One turn sends every row of this set to another row. A few are shown first. Where does it send the rows asked after them?
Z_313: [-0.3 -5.4 25.0 24.8 15.7 11.3  0.6 13.7 15.5 -0.9 14.2 -9.7 -2.3 25.3]
Z_160: [ -3.3   5.7  -9.6  -2.9   7.2  -6.2   7.3  18.9  26.7 -13.0  13.2   7.0
   2.0   2.4]
Z_440: [  6.8   2.8  14.4  -1.0  18.9  -6.9   6.1  17.5  10.8   6.2  -0.3 -14.9
   7.2   8.5]
Z_421: [  6.6  -9.7  25.5   8.4   5.1  16.9  -4.9  22.3   5.8 -11.2   3.4  -5.5
  23.7  -2.9]
Z_218: [  4.9   0.0  11.7   3.9  14.4 -13.7   4.5  19.6   6.3   3.8  -1.8 -12.1
  12.0  11.3]
Z_745: [ -1.5 -11.1   0.3   1.3   3.2  12.9   0.7  18.1  26.2 -23.9  22.4  11.1
  11.1  -4.4]
Z_971: [-11.0   0.6  27.0   9.1   6.0  -4.7   8.7   1.7   5.3 -25.0  -4.6  -0.5
   6.2  25.5]
Z_394: [  9.6   8.6  26.0  16.6  17.1  20.7  10.0   7.7  11.5 -25.8  -7.3  -5.6
   0.7   2.7]
Z_389: [-3.9 -4.3 28.8 18.6 16.8 12.8  0.7 14.6 16.3 -0.8 13.5 -6.3 -1.1 28.5]
Z_35: [  8.0   8.9  23.8  17.5  19.9  16.1  11.3  13.2   8.1 -24.9 -11.8  -5.5
   1.8   0.8]
Z_434: [-11.8  -1.2   1.8  12.8   6.4  14.8   3.7  18.7  33.0 -11.9  23.9   6.4
  -7.1   5.5]
Z_975: [  7.9 -12.1  26.6   3.0   9.6  15.3  -3.2  22.0   5.7 -12.6   2.3  -4.7
  24.5  -2.7]
Z_808: [  3.6   5.1  -4.9  16.0  16.9   7.1  11.1  12.6  23.6 -32.5   7.8   1.7
  -0.4  -8.2]
Z_78: [  5.9  -8.0  26.8  -3.2   5.6  13.1  -3.0  17.3   5.8 -14.2   0.5  -4.3
  25.4  -3.1]
Z_708: [  6.5   0.6  14.9  -0.2  19.1 -11.4   5.2  20.8   7.8   3.5  -0.3 -11.1
   9.8  13.2]
Z_147: [ 10.7  12.7  19.7  20.4  16.4  13.3  10.2  11.8   7.6 -23.9 -11.9  -5.4
   2.5   3.0]
Z_505: [-13.6  -0.2  29.1  11.4   4.3  -0.8   6.1   7.5   3.6 -25.9  -5.6   4.6
   9.5  24.5]
Z_557: [ -4.5   7.8  -9.6   1.3   7.6 -10.0   3.4  21.2  24.0  -7.6  13.9   2.4
   6.8   7.9]
Z_74: [  4.1  -8.3   0.0   3.9   5.4  13.6  -4.9  20.9  23.7 -20.9  23.3   6.7
  18.0  -4.0]
Z_515: [-10.7  -1.7  26.5  15.1   0.6  -1.8   3.8   5.4   3.0 -26.6  -2.8   3.8
  11.9  24.8]
Z_447: [ -0.7   1.7  -4.5  12.4  14.1   8.2  14.1  12.4  27.6 -27.7  11.1   4.6
  -7.1  -6.6]
Z_324: [-6.3 -9.6 31.2 14.1 13.0 11.5 -0.8 11.7 16.9  0.0 15.6 -9.0  1.3 24.7]
Z_378: [-20.3  -5.4   1.1   5.2  -0.4  -2.0   8.2  12.4  21.6 -28.0  12.8  12.3
   3.6   3.9]
Z_233: [-22.9  -5.3   4.1  13.0   0.6  -1.3   5.9  11.2  18.8 -35.0  10.2   9.4
   7.1   5.4]
Z_92: [-16.3   1.5   3.5  20.7   8.9  13.1   0.9  18.6  30.9 -12.5  22.2   1.8
  -6.8  10.8]

Z_378 moves to Z_447
Z_218 moves to Z_313
Z_35 moves to Z_975
Where do these go?
Z_78 moves to Z_440
Z_557 moves to Z_92

One turn sends every row of this set to another row. A few are shown first. Where does it send the rows asked after them?
Z_894: [-22.4  11.4 -10.8   1.5  -8.5 -13.9  -0.3 -19.5  -7.1   1.9  -2.6  -3.0
  18.1  -5.1   6.8  15.5 -15.3  -2.7   4.6  -0.8 -12.6  -3.8 -17.7   5.4
 -29.2]
Z_95: [  4.5 -12.2 -19.2 -32.8  -4.1 -10.7   4.0 -22.6   1.4   5.3  -2.9  -4.8
  21.4  11.8  17.9  10.1  -0.7 -11.5  35.8  12.6   1.0  -6.6   0.6  -3.3
  -0.5]
Z_451: [-14.9   6.8 -20.1  -7.5  -1.7 -11.8  21.2 -36.3  -5.6  -3.8  -7.8   3.2
  30.2  -7.8  -1.6  -3.4   4.0  -0.7   8.3  -5.3  -8.2  -9.2  -2.0  -0.2
 -11.0]
Z_530: [ -5.2  -3.3 -13.3 -21.5 -24.4  -8.1  11.7 -20.0  13.6  -1.1  -5.9   1.8
   6.6   6.1   9.9   6.3  -3.3 -10.7  10.6  12.3  26.8  -4.4 -17.7  12.2
  -3.5]
Z_650: [  3.6  -2.7 -19.6  -6.1   4.2  -4.0 -15.2 -15.9  -7.8  20.9   8.5 -19.0
   9.6  -1.0  11.3  10.8  13.6  -9.3  19.1  -8.9   4.7  -8.8  -8.2   2.7
   5.9]
Z_748: [ -4.0  -1.3 -13.5  -5.5 -17.8  10.0 -10.9 -10.1  24.5   1.9 -16.6 -14.3
  11.0  -6.5  16.3   8.3 -12.9  -2.9  16.0   7.3   7.3  12.8 -10.1   8.7
  14.3]
Z_764: [ -1.7   6.6 -14.9   6.7  -3.2  -2.8  -2.2  -0.9   6.9  13.5  -6.9 -13.7
  28.2  -5.1   4.3   1.8   2.7   4.6   8.4 -14.2  -8.1  -3.6  -5.2  31.8
   2.0]
Z_411: [  3.7  -2.7  -3.4 -14.1  -7.0 -19.3   4.7 -15.8  -2.4   3.2 -15.5  14.5
   6.9  -1.2   8.3  13.0 -16.7  -5.4  32.6  11.1   6.2  -3.7 -11.3 -16.2
   4.6]
Z_343: [-21.4   2.4 -10.7 -11.9 -28.0  -2.6   8.5 -23.4  17.1  10.3  -4.7  -9.1
  14.7  -0.7  11.8   3.9  -6.9 -13.8   6.2 -14.7  -7.7 -12.7  13.8  -1.8
   5.8]
Z_683: [-14.9   8.4  -8.8   8.8   3.3   3.3 -12.7 -10.9   4.5   6.7 -11.7 -12.6
  -0.6   0.8   4.7  11.7  -6.0 -10.6   8.0  -9.1 -11.3  -5.4 -22.3   6.5
   6.0]
Z_547: [-16.6   6.0  -9.1  -8.3 -16.5  -4.3  -4.8 -18.4  14.6  -7.2 -19.8   9.0
   1.7 -12.9  -6.1   6.8   1.7   3.9  17.7 -13.9 -11.2  -4.9   1.5  19.0
  -3.2]
Z_957: [ -7.0   1.3 -13.9   1.9   4.4 -23.1  12.4 -13.3   1.1  -1.7  -5.4   2.4
  11.9  -7.6  13.5  16.4  -7.1  -6.9   5.8  -4.6  14.1   6.2 -30.4  -2.5
   1.3]
Z_599: [ -6.0 -13.1 -20.0  -6.4 -12.3 -15.6   1.6 -16.1  12.8   7.2   7.0  -3.7
  32.1 -11.5  10.3 -14.3   1.7  15.8  10.7  15.0  -5.8   7.0  -3.2  16.7
  -3.1]
Z_795: [  3.5 -16.3  -0.2  -2.5   0.6 -16.1   5.8  -8.8  -8.5  22.2 -16.4 -12.0
  19.0  -7.6   8.9 -13.4   4.8  -8.6  14.8   7.7   0.3   3.0  -1.4  24.7
   7.2]
Z_106: [ -3.7   0.2  -6.4   1.2 -12.6  -9.5   4.6 -11.6   3.0   7.0   7.2  -3.1
   9.6  -0.3   9.1  10.7  -8.7 -16.3 -16.3   8.8  -3.8 -12.3  -7.4  -9.8
  -0.3]
Z_707: [ 13.5  -8.4 -13.0 -12.9 -13.3   6.4  -4.4 -21.8  -7.1   8.4   1.5  -7.8
  14.3   2.3   3.0   1.5 -12.3   2.1  35.7   3.6  -4.9 -24.5  -4.1  -2.9
  -7.1]
Z_830: [ 10.8 -10.2   3.8  -8.3 -18.7 -10.9   8.3   0.3  13.6  -0.9 -14.2  -5.4
  17.0 -13.5  19.0   9.5   8.6  -9.1   3.8 -10.0   1.0   2.8  -0.1 -13.3
  -7.2]
Z_501: [  7.1 -12.5  -7.8   9.1   6.8 -22.0  -1.9 -20.0  -9.3  -5.7 -26.3  -4.9
   9.8  -1.6  20.4   0.9   1.3  -2.0  20.6  -0.6  -4.3  13.6 -10.5   0.3
  -9.2]
Z_128: [ -7.8  12.6  -2.7  -8.3 -13.3   1.4  -9.0 -24.3  -0.3   3.2   5.5  -7.0
  13.7  -1.0  15.9 -10.2  -3.6   1.6   6.5  31.1  -1.5  -5.9  -8.5   1.3
  -1.8]
Z_684: [-21.8  -5.4  -5.8 -14.4 -13.0  -3.9 -10.5 -13.0   6.4  21.2 -18.2 -24.7
  15.0  -5.2  17.1  17.1   1.1  -3.5  16.2  -3.5   3.7 -11.6  -7.7  11.2
 -25.8]
Z_413: [  3.2  -8.4   1.8 -25.9  -4.5  -1.0   9.7 -17.3  -3.3  -6.1  -7.7   0.1
  27.8  -0.8   2.5   2.3   2.0   2.2  30.5   1.0  -3.8  -2.6   6.4 -16.3
   9.0]
Z_937: [-10.0   5.7  -8.4  -1.7 -10.8  -6.0   5.9 -16.3  -0.8   6.1  -1.9  -5.7
  13.9  -1.2  13.2  -3.2  10.0  14.8  27.7  10.0  -2.6   3.1  11.2  34.1
   2.7]
Z_352: [  2.1  -8.6  -0.9   5.0  -1.0  -7.8   3.5 -22.7  10.5  18.3 -15.1 -20.7
  29.7   2.3  14.7   1.2   7.7  11.3  20.0   3.3  -7.3   1.7   9.9  22.1
 -12.6]
Z_231: [ -2.9  -2.3 -11.4 -12.2 -10.2 -13.3   1.1 -19.3   2.8   8.3  -9.6  -8.8
  20.6 -13.9  14.0  24.0 -15.6  -1.5  28.0 -25.0  21.0  -4.3  -7.0  13.2
  -4.9]
Z_633: [ -4.7 -11.1 -10.4 -12.0 -14.1  -5.9   1.7 -10.9   5.7   4.4  -9.2  -2.0
  13.5   4.9  18.0   9.0 -15.2  -0.7  18.4  17.3  -3.1 -12.6  -3.8 -30.2
   1.9]
Z_757: [-21.5   3.2 -15.2   2.9 -14.3 -16.2   6.6 -14.1   0.9  19.7  -2.5  -9.9
  30.4   7.2   3.4  -1.1   2.7  -0.5   7.1  -7.6  -5.8   4.0  -4.9  31.1
 -13.5]
Z_519: [-11.3  -0.4 -10.7 -11.6 -10.1  -9.9  15.9 -23.8   0.5  10.6 -11.1  -1.9
  16.7   0.6  12.7  -7.1   3.0  -3.3  47.7  -6.0 -13.5  -1.5 -11.0 -15.7
  -3.9]
Z_865: [ -8.2  -4.6   0.9  -8.3 -28.1 -15.3   8.2 -15.1  -3.7   4.2 -22.7  -1.6
  19.0  -9.6  12.3  11.4 -16.8 -15.1  10.2   5.7  -1.3  16.1   7.2   8.2
 -20.8]

Z_128 moves to Z_650
Z_757 moves to Z_633
Z_599 moves to Z_707
Where do these go?
Z_684 moves to Z_830
Z_748 moves to Z_231
Z_413 moves to Z_937
Z_957 moves to Z_894

One turn sends every row of this set to another row. A few are shown first. Where does it send the rows asked after them?
Z_765: [ 10.4 -13.0   0.3   9.6 -13.9   7.9 -11.0   2.3   8.4  -6.7  16.5   6.8
   2.6  10.4]
Z_388: [  9.4 -11.2   4.8   8.8  -5.6   8.0 -19.5   2.7  12.6   5.3  14.3   8.3
  -5.4  15.8]
Z_93: [ -5.1  -7.0   2.5 -16.4  -0.7  10.2  -3.3 -10.7  -0.1  25.2  28.4   5.9
   8.4  20.4]
Z_637: [  8.5   1.3   8.0  -5.1   1.0  -3.8   2.9   1.3 -22.2  -6.1  20.8  19.7
  -6.2   2.5]
Z_230: [ 11.4 -10.9  -3.1 -13.2  -9.0  12.5   8.3  13.9   5.3  12.9  -2.8  -2.5
 -12.1 -11.7]
Z_560: [  8.6  -1.2   6.5  -7.9   3.3   6.8   9.6  -2.7 -19.9  -4.6  28.6  11.6
 -15.0  -2.5]
Z_150: [ 17.9 -13.1   1.6 -19.3  -5.5  14.3   9.3  16.0  -4.2  17.9  -1.3   6.6
 -10.8 -10.8]
Z_872: [  9.6  -8.4  17.6 -10.7 -12.2  19.5   3.6   0.0   1.1  34.3   9.0   9.8
   4.5  22.2]
Z_715: [  8.9 -14.2  -0.7 -13.5 -10.5  14.5  11.2  13.8  -2.0  17.4  -4.3   5.2
 -15.9 -10.3]
Z_634: [  1.1   3.8  -2.3 -19.4 -10.3   6.5   0.1 -14.1 -20.0  20.5  -3.9   2.3
  -2.9  16.4]
Z_962: [  5.4 -10.5  -0.3 -14.8 -10.4  12.7  13.0  13.7   5.0  10.8  -6.5   4.1
 -12.4  -8.7]
Z_649: [  4.8  -5.3  -2.5 -10.7 -10.2  16.8  10.4  16.4  -2.1  12.1  -6.1   1.1
  -8.1 -10.7]
Z_610: [  5.5   1.5  -1.7 -18.5  -6.8   5.5   3.8 -13.0 -20.3  20.7  -4.5   1.7
  -0.8  20.7]
Z_356: [ 11.8  -8.4  17.6  -9.0 -17.4  12.7   7.9  -3.9  -1.8  30.7   8.3   8.6
   4.2  25.4]
Z_906: [ -6.2   3.5  -0.2 -19.1  -7.9   4.7   2.7 -14.8 -22.6  17.5   0.4   5.4
  -2.9  17.4]
Z_884: [ 14.0   1.4   8.3  -8.7   2.6   2.1  11.7   0.4 -17.5  -5.5  23.9  12.0
  -9.8  -4.2]
Z_902: [ -9.4  -1.3   2.7 -14.7   1.9   7.6  -2.3 -10.2  -5.5  24.8  23.2   6.3
  14.8  14.3]
Z_788: [  4.1   5.4   7.9   1.6  -1.0  -0.4   3.4  -1.2 -17.4  -1.2  23.5  15.1
 -14.2  -5.1]
Z_191: [  6.2 -17.1  -6.2   5.6 -12.3  11.3 -13.9  11.8  10.1   3.1  16.4   6.4
   0.0  14.5]
Z_359: [ 13.8 -10.4   3.7 -15.2  -4.9  16.4  12.1  13.5  -0.8   8.3  -6.5   4.9
  -1.0 -12.6]
Z_289: [ -6.3  -3.1   1.1 -17.9   1.8   4.7   1.0 -10.3  -2.8  25.3  27.0   6.7
  10.9  16.1]
Z_316: [-10.3  -4.8  -1.4 -14.6   6.1   3.7  -2.0  -7.6  -6.3  21.4  22.3   7.0
  10.8  21.9]
Z_306: [  5.1   1.0  11.2  -1.8  10.0   8.5   7.2  -0.6 -23.6  -1.2  20.5  16.3
  -5.0  -1.3]
Z_903: [ 15.6 -17.4  -5.1   3.3  -5.8   6.8  -9.9   5.9  12.9  -0.7  17.7   1.2
  -4.5  16.9]
Z_611: [ 11.2  -5.1  16.4  -8.2 -15.2  11.3   6.0  -4.5   2.1  35.6   9.5   8.7
   0.3  24.1]
Z_441: [  8.4 -16.1   0.0   3.9 -12.8  11.5 -12.2   5.8  12.6  -2.2  15.1  12.9
   5.1  14.6]
Z_749: [ 11.7 -10.4  17.1 -15.2 -16.3  12.4   9.0  -6.7  -0.7  30.3   1.6  11.5
   2.1  21.8]
Z_198: [  4.9   2.9   2.0 -17.6  -6.3   3.7   0.4 -13.8 -20.8  23.5  -6.1  10.1
  -6.8  17.2]
Z_521: [ 14.6   1.2   5.1  -5.9   4.5   2.1   4.2  -3.0 -17.3   2.0  30.2  12.5
 -13.3  -4.8]
Z_713: [ 15.8 -18.2   2.6   4.9 -10.1   2.2  -9.0   4.6  11.2  -3.9  11.7   7.4
   5.6  15.9]
Z_285: [ 12.3 -18.5   3.7   3.0 -11.2   8.2 -14.1  -0.7  13.5  -5.6  15.8   9.0
   1.3  11.8]
Z_995: [ 13.8 -10.1  -3.3 -15.8   2.3  12.2  12.5  14.2   4.0  15.2 -10.2   5.2
 -10.0  -0.9]
Z_754: [ 10.3  -1.6   8.2 -11.9   5.0  -0.6   3.7  -0.8 -21.4  -5.8  26.5  13.6
 -11.9   1.3]

Z_316 moves to Z_198
Z_560 moves to Z_962
Z_715 moves to Z_441
Where do these go?
Z_637 moves to Z_150
Z_388 moves to Z_306
Z_649 moves to Z_713
Z_93 moves to Z_906
Z_902 moves to Z_610
Z_230 moves to Z_765
Z_634 moves to Z_356
Z_359 moves to Z_903

